A single turn carries every row of the set below to another of its rows. Some are shown first; where does it send the rows asked next?
moba: [ 17 -38  31   5  13 -28  14   1   2 -14   0   7  11  -7   6  12   9 -22
  11  14  19 -28  10  -8 -13 -18 -13 -14 -18  19   8   0 -11   1   1 -11
 -21  25 -14 -16  11   7   6  18]
misif: [ 10 -36  12  12 -12  -8   2 -17  17  -8 -12   6  24  -5  -4  18  -3 -15
  14   6  27  36  11  12  -1 -32 -16 -19  -7  19  -2   0  -2 -15 -14   5
  -2  25  -8  13 -16  21   6 -22]
vip: [ 13 -32  14  12 -23   4  10 -26  19   6 -13  10  35   1  -4   5   7 -21
   2   3  23  34  30  15   3 -19 -10  -7  -3  13   2  -3   6  -7 -17   6
   9  28 -14  26  -4  20  -9   1]
Tek: [  8 -31  31  18  32  -2   1  -3  28  18  -3   6  19  16  -4 -12  23 -36
 -19  -9  37  35  14  10 -13 -20 -24 -13  12  38  31  23   3 -15 -20  21
  -5   0   4  14   1  11  18  24]
nomeg: [ 38 -11   6  -4  18  13 -24  -1  20  25  32   4 -28 -13 -14   2  18   1
 -21  13   3  18  -9  27 -12 -13  -2  -1 -10  45  -9 -25 -27  -1  17  -5
 -18  10  10  -8   7  44 -19   9]
kezi: [ 12   3  15 -12   1  24   8  -4  37  14  20   7 -11  -7 -22 -16  23  -4
 -28   4  16  39   3 -15   5 -30 -23  14 -16  44  -2 -10 -20   5  47 -11
 -22  -9   3  -4   4  19 -13  15]
rar: [ 11   2   8  -4   3  -2  -6  -2  35  19  16 -27 -20  -6 -11 -17  20   3
 -26   0   8  12  15  -7  -2 -20 -28 -12   9  22  -1 -16  -8   0  20 -12
  -9 -24  40   6  18  23 -11 -17]
mek: [ 13   4   9  -3  -3  23  -6  -8  31  14   7   8 -32   2 -23 -19  28  -1
 -27  17   0  19  12  -7  -4 -30 -35  13  -4  43   5 -13 -18  -1  39  -3
 -11  -2 -12   0   9  20   2  21]
zote: [ 40 -24  11  -8   9   5 -28 -11  28  27  24  -3 -26 -13 -11  -5  25  11
 -27   2 -10  13  -7  27 -20 -15 -16 -11 -20  54  -8 -21 -11  -3  15  -3
 -13  -8  25  -7  14  33   9  18]
Ginam: [ -2 -29  38  22  38 -19   7  -9  -1 -13   1  -3  16 -14   8   1   8 -28
 -16   1  17 -24  15  10 -25   4 -14 -14  -6  26  19   7  -3  -7  11 -17
 -11  17  10   6  19   6  -2  27]
sokun: [ 24 -33  27  -2  34 -12  -2   3  30   4  -3  14  14   4  12  12  14 -26
   2   0  38  18  -7   3 -22 -21 -26 -28  -9  19  24  18 -12   5 -30  28
  -5 -12  -4  18   9  12   5  17]
vetik: [ 30   1  12   5  10  32  -3   3  29  13  17  13 -33   7 -18 -13  17  -5
 -24  21  21  27  14 -15   1 -29 -20  16   1  39  -3 -19 -22  12  22   0
 -20  -4  -5   6  15  37 -17   4]
nubi: [ 25 -23  35   7  20 -18   5  -3   5 -11   6   3  16 -19  16  -8   5 -24
  -6  -5   3 -33  28   5 -20  -7  -6  -7  -1  17  16  14  -7 -12  13   0
 -19  16 -10 -11   3 -11   8  21]
mokur: [ 24  -6  12  -1  14  -5  -3  11  32  24  29  -7 -25   1 -19 -17  21   1
 -25  15  26  14   6  -2   2 -19  -2 -15   5  28  -5 -17 -18  10  18 -18
 -12 -11  41  -4  21  30 -26 -13]
fad: [ 34 -29  36 -11  31  -6   0   6  33  14  -1   8  26  -4  10 -18  21 -19
 -18 -10  22  32  11  14 -18 -22 -15 -19   0  14  25  30  -5  -5 -15  25
  10  -6  -3  22  -3  -2  16  26]
botas: [ 40 -10  16  -1   8  11 -18 -12  29  22  36   8 -18 -23  -8  -1  16   1
 -21 -10   0  27  -8  18  -4 -15 -10   1 -21  60  -3 -27 -12   0  29  -8
 -32 -14  15 -23   9  21  -6  15]
buvis: [ 28 -28  32   9 -18  -1   1 -20  10 -14  -8  -3  35 -23  -1 -11  -3 -11
  -3  -2  13  34  27  16  -9 -22  -8 -10  -8  25 -12   0  13 -23  -1   5
   1  23  -4  18 -10   7  10 -13]
mived: [ 17 -35  42  22  -1   7   0 -19   0 -11  -9  -2  28  -5  -2   9   4 -11
  -4   2   4  39  18  20  -3 -19 -16  -1   1  23   4 -18  14 -29 -11 -15
  -3  33   0  11   0  29  18   4]
Vot: [ 19   1  10 -12  21   0  -3   0  38  27  27 -12  -7 -13  -7  -6  13   2
 -25 -12   7  27   5  -1  11 -20 -10  -1  -3  20   2 -16 -17  10  31 -22
 -19 -29  38 -10  11  23 -14  -6]
fimar: [ 26 -34  25   4  24  -2   6  -9  35  18   8  15  23  10  22   2  21 -25
  -4  -8  30   5  10  14 -21 -13  -9 -28   5  11  31  17  -4   8 -29  20
   3  -7   9  23  13   5  -8  25]
dezed: [ 23 -37  31   8  -5  -7   6 -19   2  -8   5  12  24  -5  12   6  14 -26
   4   9  12 -31  24  10 -17  -4  -1  -9 -15  18   6   5  -3  -4  -6  -3
 -13  30  -6 -14  19  13 -10  33]

zote moves to rar
sokun moves to misif
botas moves to Vot
Now find these:
nomeg moves to mokur
nubi moves to fad
mived moves to Ginam
dezed moves to fimar

